128 stands for zero in the data rows.
Some points, one per row:
np.array([153, 97, 193, 121, 108, 144, 129, 143, 119, 110, 99, 119, 137, 138, 160, 101, 96, 130, 147, 106, 144, 132,
          140, 130])
np.array([53, 137, 123, 122, 116, 180, 81, 102, 240, 187, 44, 189, 154, 121, 199, 132, 84, 128, 50, 59, 92, 168,
          66, 37])
np.array([17, 144, 70, 159, 163, 134, 73, 149, 255, 255, 50, 176, 142, 142, 126, 126, 21, 108, 129, 47, 54, 165,
          59, 64])
np.array([130, 153, 95, 34, 89, 165, 145, 57, 79, 89, 141, 132, 174, 86, 97, 143, 151, 166, 76, 162, 150, 116,
          127, 113])
np.array([112, 109, 156, 92, 106, 148, 75, 100, 189, 148, 108, 182, 165, 93, 114, 151, 110, 142, 94, 107, 84, 142,
          119, 70])
np.array([80, 149, 77, 138, 159, 85, 71, 202, 169, 174, 150, 143, 90, 158, 106, 123, 67, 154, 170, 98, 81, 156,
          79, 143])
np.array([218, 139, 201, 98, 84, 114, 201, 112, 0, 48, 211, 67, 125, 107, 124, 129, 245, 90, 155, 208, 185, 66,
          238, 170])
np.array([122, 148, 114, 199, 127, 89, 117, 234, 156, 144, 159, 123, 124, 99, 127, 141, 61, 188, 143, 125, 99, 131,
          87, 146])
np.array([207, 125, 171, 91, 103, 154, 164, 49, 6, 81, 162, 107, 245, 248, 137, 118, 212, 133, 120, 235, 188, 109,
          170, 156])
np.array([141, 124, 155, 96, 80, 88, 135, 104, 110, 113, 144, 91, 153, 148, 115, 155, 118, 128, 150, 130, 157, 206,
          160, 147])
np.array([73, 113, 58, 154, 155, 130, 75, 136, 225, 179, 73, 180, 217, 88, 139, 158, 88, 117, 116, 116, 90, 167,
          74, 70])
np.array([156, 110, 179, 84, 107, 95, 202, 94, 51, 97, 186, 101, 128, 111, 151, 115, 196, 98, 122, 191, 172, 87,
          219, 144])
np.array([147, 106, 146, 138, 126, 149, 127, 159, 78, 94, 137, 90, 73, 146, 108, 119, 84, 118, 155, 117, 167, 100,
          188, 153])
np.array([47, 136, 59, 255, 152, 120, 86, 189, 255, 204, 113, 165, 88, 155, 72, 148, 37, 114, 147, 91, 86, 136,
          67, 60])
np.array([83, 118, 106, 159, 119, 132, 92, 150, 251, 164, 122, 179, 136, 118, 151, 161, 41, 108, 92, 80, 89, 179,
          99, 70])
np.array([149, 134, 136, 119, 98, 153, 162, 72, 84, 131, 117, 164, 150, 109, 108, 128, 152, 133, 80, 127, 156, 128,
          142, 144])
np.array([150, 125, 127, 136, 121, 153, 136, 121, 117, 159, 147, 122, 149, 158, 134, 137, 175, 128, 115, 116, 156, 178,
          150, 124])
np.array([175, 129, 171, 92, 78, 159, 124, 34, 65, 123, 134, 127, 140, 92, 165, 168, 156, 95, 87, 151, 139, 128,
          168, 88])
np.array([110, 124, 203, 60, 108, 138, 115, 96, 92, 137, 96, 129, 133, 113, 130, 123, 143, 197, 121, 77, 189, 104,
          67, 121])
np.array([182, 107, 156, 29, 80, 149, 159, 86, 32, 104, 34, 212, 135, 120, 126, 64, 180, 152, 113, 158, 149, 156,
          153, 142])
np.array([97, 241, 47, 224, 206, 96, 92, 226, 181, 165, 109, 140, 116, 150, 110, 129, 13, 131, 166, 79, 62, 179,
          42, 88])
np.array([64, 143, 87, 200, 187, 90, 115, 205, 165, 177, 107, 143, 96, 183, 135, 87, 0, 101, 162, 77, 83, 234,
          126, 93])
np.array([0, 122, 23, 200, 190, 109, 77, 225, 255, 226, 89, 224, 130, 236, 119, 143, 0, 118, 162, 31, 75, 180,
          61, 79])
np.array([214, 105, 170, 68, 85, 151, 178, 76, 18, 73, 194, 71, 124, 105, 80, 126, 225, 139, 113, 190, 185, 112,
          171, 178])
np.array([57, 91, 74, 184, 172, 157, 125, 116, 188, 191, 92, 186, 116, 130, 138, 138, 109, 129, 138, 74, 87, 103,
          70, 94])
np.array([115, 172, 124, 104, 134, 141, 147, 102, 114, 119, 108, 136, 126, 107, 103, 143, 122, 142, 124, 167, 146, 126,
          143, 113])
np.array([132, 119, 83, 125, 122, 129, 93, 113, 215, 126, 94, 174, 205, 131, 158, 141, 133, 137, 134, 35, 126, 85,
          98, 87])
np.array([148, 124, 140, 160, 148, 120, 143, 160, 64, 130, 155, 137, 132, 170, 134, 111, 157, 129, 118, 135, 112, 130,
          134, 137])
np.array([131, 129, 168, 102, 84, 126, 158, 125, 74, 110, 139, 146, 114, 141, 159, 147, 165, 132, 122, 144, 150, 118,
          105, 123])
np.array([167, 124, 134, 71, 120, 138, 132, 79, 65, 99, 172, 119, 129, 104, 136, 169, 201, 134, 109, 166, 146, 107,
          158, 139])
np.array([109, 156, 106, 146, 121, 155, 94, 123, 241, 174, 94, 154, 121, 87, 156, 175, 95, 157, 132, 109, 86, 131,
          69, 121])
np.array([107, 122, 106, 154, 154, 115, 126, 189, 183, 181, 100, 155, 143, 137, 132, 105, 93, 122, 159, 71, 105, 130,
          113, 128])
np.array([76, 136, 90, 194, 157, 97, 102, 223, 200, 162, 127, 161, 133, 152, 96, 145, 50, 136, 158, 78, 94, 167,
          83, 128])
np.array([50, 134, 128, 146, 129, 122, 81, 147, 243, 180, 90, 212, 155, 171, 128, 126, 27, 128, 154, 64, 86, 179,
          99, 50])
np.array([171, 119, 167, 88, 121, 137, 178, 93, 0, 51, 159, 76, 98, 117, 174, 90, 165, 156, 126, 180, 162, 29,
          184, 180])
np.array([230, 136, 164, 59, 76, 150, 159, 109, 70, 89, 123, 98, 134, 117, 134, 123, 209, 111, 145, 195, 198, 98,
          198, 201])
np.array([79, 133, 96, 159, 134, 127, 89, 163, 182, 162, 104, 166, 83, 181, 147, 131, 115, 89, 38, 93, 108, 130,
          122, 117])
np.array([208, 169, 161, 71, 101, 129, 170, 37, 52, 60, 110, 87, 134, 106, 143, 134, 247, 117, 131, 220, 190, 75,
          164, 165])
np.array([61, 141, 49, 189, 160, 138, 72, 186, 233, 191, 113, 119, 123, 176, 104, 119, 35, 138, 154, 43, 69, 153,
          62, 136])
np.array([75, 176, 102, 145, 158, 113, 142, 200, 170, 154, 130, 118, 153, 167, 96, 145, 52, 140, 146, 91, 107, 166,
          97, 120])
np.array([56, 158, 82, 170, 138, 139, 51, 135, 255, 158, 78, 185, 156, 78, 141, 158, 60, 120, 107, 57, 57, 155,
          104, 20])
Here are 16 more points, each followed by its number:
np.array([83, 158, 77, 152, 156, 129, 109, 159, 118, 135, 84, 119, 109, 134, 126, 97, 93, 89, 183, 33, 83, 134,
          124, 94]) 0
np.array([202, 120, 150, 118, 118, 132, 149, 29, 0, 101, 164, 114, 133, 110, 144, 51, 189, 141, 137, 171, 159, 99,
          181, 162]) 1
np.array([122, 135, 154, 114, 120, 115, 137, 113, 100, 155, 146, 102, 126, 108, 118, 103, 133, 124, 104, 177, 144, 109,
          150, 128]) 2
np.array([161, 135, 146, 66, 131, 142, 130, 117, 89, 202, 136, 109, 162, 138, 188, 166, 149, 121, 122, 148, 152, 97,
          167, 114]) 3
np.array([66, 88, 104, 167, 177, 147, 127, 82, 151, 139, 110, 137, 129, 95, 117, 91, 91, 125, 158, 91, 86, 161,
          89, 111]) 4
np.array([157, 133, 156, 95, 111, 139, 122, 113, 106, 132, 125, 255, 131, 107, 130, 167, 142, 154, 121, 141, 109, 131,
          139, 88]) 5
np.array([133, 69, 172, 161, 157, 84, 155, 205, 75, 80, 157, 81, 83, 182, 92, 62, 65, 123, 165, 120, 166, 122,
          113, 199]) 6
np.array([100, 144, 145, 128, 121, 128, 127, 119, 227, 195, 138, 185, 164, 131, 198, 142, 96, 124, 109, 70, 79, 177,
          93, 115]) 7
np.array([50, 167, 73, 165, 141, 98, 87, 185, 194, 165, 118, 138, 120, 143, 86, 101, 90, 182, 161, 94, 100, 90,
          3, 109]) 8
np.array([234, 111, 214, 65, 76, 145, 156, 57, 0, 52, 181, 54, 127, 107, 144, 126, 255, 136, 140, 254, 130, 60,
          197, 198]) 9
np.array([76, 97, 66, 182, 152, 100, 107, 183, 207, 143, 115, 130, 121, 144, 133, 68, 74, 113, 173, 124, 132, 153,
          154, 99]) 10
np.array([234, 89, 203, 24, 87, 122, 140, 28, 30, 87, 160, 134, 146, 95, 120, 116, 231, 139, 98, 152, 170, 51,
          207, 128]) 11
np.array([80, 149, 112, 142, 155, 122, 118, 125, 238, 181, 54, 195, 173, 93, 152, 167, 77, 136, 120, 66, 63, 147,
          65, 90]) 12
np.array([66, 66, 95, 174, 89, 146, 34, 159, 240, 142, 90, 141, 77, 128, 187, 124, 79, 117, 99, 92, 90, 148,
          103, 103]) 13
np.array([91, 103, 78, 100, 133, 152, 105, 101, 203, 173, 71, 191, 150, 81, 121, 155, 95, 118, 111, 50, 96, 113,
          116, 70]) 14
np.array([163, 145, 168, 119, 107, 139, 140, 139, 141, 98, 146, 120, 101, 127, 155, 149, 164, 119, 141, 156, 163, 150,
          155, 101]) 15
Which of these numbered points is nearest to each point below, looking only along the 2 directions in which the first points spread most? Its number follows each.
np.array([121, 144, 89, 181, 177, 123, 147, 196, 112, 137, 132, 111, 132, 126, 117, 126, 122, 81, 133, 142, 83, 124,
          171, 128]) > 0
np.array([194, 122, 180, 108, 226, 152, 130, 91, 23, 87, 168, 77, 86, 135, 162, 137, 255, 151, 137, 183, 149, 98,
          192, 128]) > 1
np.array([130, 128, 118, 140, 114, 137, 155, 124, 128, 119, 151, 147, 118, 94, 162, 164, 255, 109, 125, 147, 107, 155,
          140, 255]) > 15
np.array([183, 180, 140, 133, 110, 144, 130, 108, 148, 123, 130, 146, 124, 117, 90, 131, 152, 135, 133, 92, 137, 162,
          138, 129]) > 15
np.array([125, 84, 115, 138, 144, 132, 132, 135, 160, 148, 119, 147, 154, 110, 96, 149, 116, 122, 171, 97, 103, 135,
          110, 119]) > 4
np.array([159, 127, 159, 190, 187, 115, 172, 171, 59, 98, 139, 83, 86, 187, 78, 113, 153, 173, 159, 135, 164, 98,
          160, 180]) > 6
np.array([180, 145, 131, 89, 60, 70, 151, 91, 84, 110, 150, 146, 140, 47, 125, 101, 168, 117, 85, 186, 123, 101,
          139, 129]) > 3
np.array([83, 218, 127, 152, 161, 115, 130, 143, 140, 144, 86, 118, 119, 155, 109, 110, 100, 112, 117, 54, 136, 136,
          114, 110]) > 0
np.array([238, 171, 73, 161, 170, 170, 103, 129, 248, 194, 26, 195, 166, 136, 161, 121, 79, 153, 99, 54, 86, 122,
          99, 61]) > 12
np.array([126, 150, 121, 118, 110, 65, 177, 208, 133, 141, 119, 124, 117, 157, 80, 124, 81, 120, 169, 84, 123, 135,
          106, 144]) > 0
np.array([159, 120, 137, 105, 100, 194, 103, 29, 155, 152, 122, 133, 186, 104, 104, 163, 126, 121, 78, 118, 113, 137,
          146, 85]) > 5
np.array([50, 155, 59, 198, 183, 108, 74, 199, 243, 176, 78, 180, 143, 143, 125, 155, 23, 144, 60, 69, 72, 171,
          0, 60]) > 12
np.array([200, 88, 222, 28, 76, 161, 167, 38, 43, 106, 170, 129, 154, 84, 153, 106, 191, 104, 160, 188, 195, 90,
          203, 164]) > 11
np.array([233, 95, 218, 37, 197, 118, 236, 51, 0, 71, 179, 42, 129, 68, 202, 150, 230, 132, 116, 224, 184, 107,
          193, 176]) > 9
np.array([88, 154, 103, 149, 79, 110, 100, 131, 206, 213, 81, 161, 120, 159, 137, 137, 42, 117, 132, 83, 113, 159,
          106, 81]) > 13
np.array([154, 95, 111, 70, 121, 160, 124, 99, 106, 130, 136, 140, 125, 74, 118, 142, 214, 107, 86, 179, 162, 80,
          152, 103]) > 3
np.array([98, 100, 109, 136, 134, 120, 111, 136, 168, 111, 108, 130, 128, 84, 144, 128, 101, 91, 144, 121, 135, 117,
          147, 121]) > 4
np.array([97, 118, 90, 143, 140, 127, 85, 122, 221, 177, 68, 187, 119, 122, 135, 179, 176, 113, 124, 96, 107, 158,
          102, 47]) > 14
np.array([163, 91, 158, 45, 108, 135, 216, 106, 0, 90, 130, 81, 73, 110, 138, 99, 195, 129, 121, 166, 181, 86,
          6, 207]) > 1
np.array([246, 87, 192, 125, 102, 146, 182, 97, 4, 73, 188, 73, 118, 17, 126, 113, 203, 96, 143, 180, 196, 98,
          204, 173]) > 9
np.array([95, 102, 87, 109, 119, 123, 121, 162, 170, 201, 72, 153, 120, 105, 105, 144, 98, 97, 98, 105, 128, 179,
          172, 110]) > 4
np.array([191, 105, 185, 94, 73, 144, 148, 133, 52, 85, 88, 116, 87, 111, 137, 112, 209, 141, 71, 223, 151, 134,
          192, 190]) > 1
np.array([140, 103, 154, 58, 100, 158, 137, 75, 89, 76, 173, 121, 122, 95, 158, 145, 224, 137, 111, 122, 120, 106,
          122, 147]) > 3
np.array([186, 147, 165, 90, 99, 101, 166, 79, 55, 96, 160, 80, 91, 127, 145, 147, 198, 130, 145, 180, 212, 89,
          174, 208]) > 1
np.array([167, 125, 125, 93, 99, 95, 158, 83, 41, 11, 145, 59, 112, 140, 133, 112, 195, 132, 112, 242, 163, 116,
          155, 170]) > 1
np.array([66, 158, 75, 165, 139, 138, 110, 135, 243, 192, 84, 192, 153, 107, 137, 169, 89, 103, 128, 168, 102, 179,
          61, 91]) > 13
np.array([196, 115, 150, 97, 102, 134, 216, 99, 14, 64, 161, 98, 147, 87, 147, 106, 194, 125, 68, 175, 195, 109,
          182, 157]) > 1
np.array([69, 127, 84, 157, 112, 112, 82, 149, 238, 211, 85, 198, 138, 169, 126, 130, 78, 120, 160, 117, 109, 191,
          54, 101]) > 13
np.array([179, 89, 161, 88, 56, 134, 174, 121, 61, 93, 165, 117, 145, 112, 153, 161, 149, 142, 121, 151, 170, 101,
          172, 223]) > 1
np.array([132, 111, 74, 134, 134, 64, 151, 160, 183, 166, 93, 255, 131, 130, 135, 157, 88, 96, 136, 83, 103, 153,
          83, 75]) > 13
np.array([120, 99, 171, 87, 101, 161, 124, 110, 154, 116, 123, 146, 124, 66, 155, 151, 183, 124, 113, 139, 159, 117,
          179, 145]) > 3
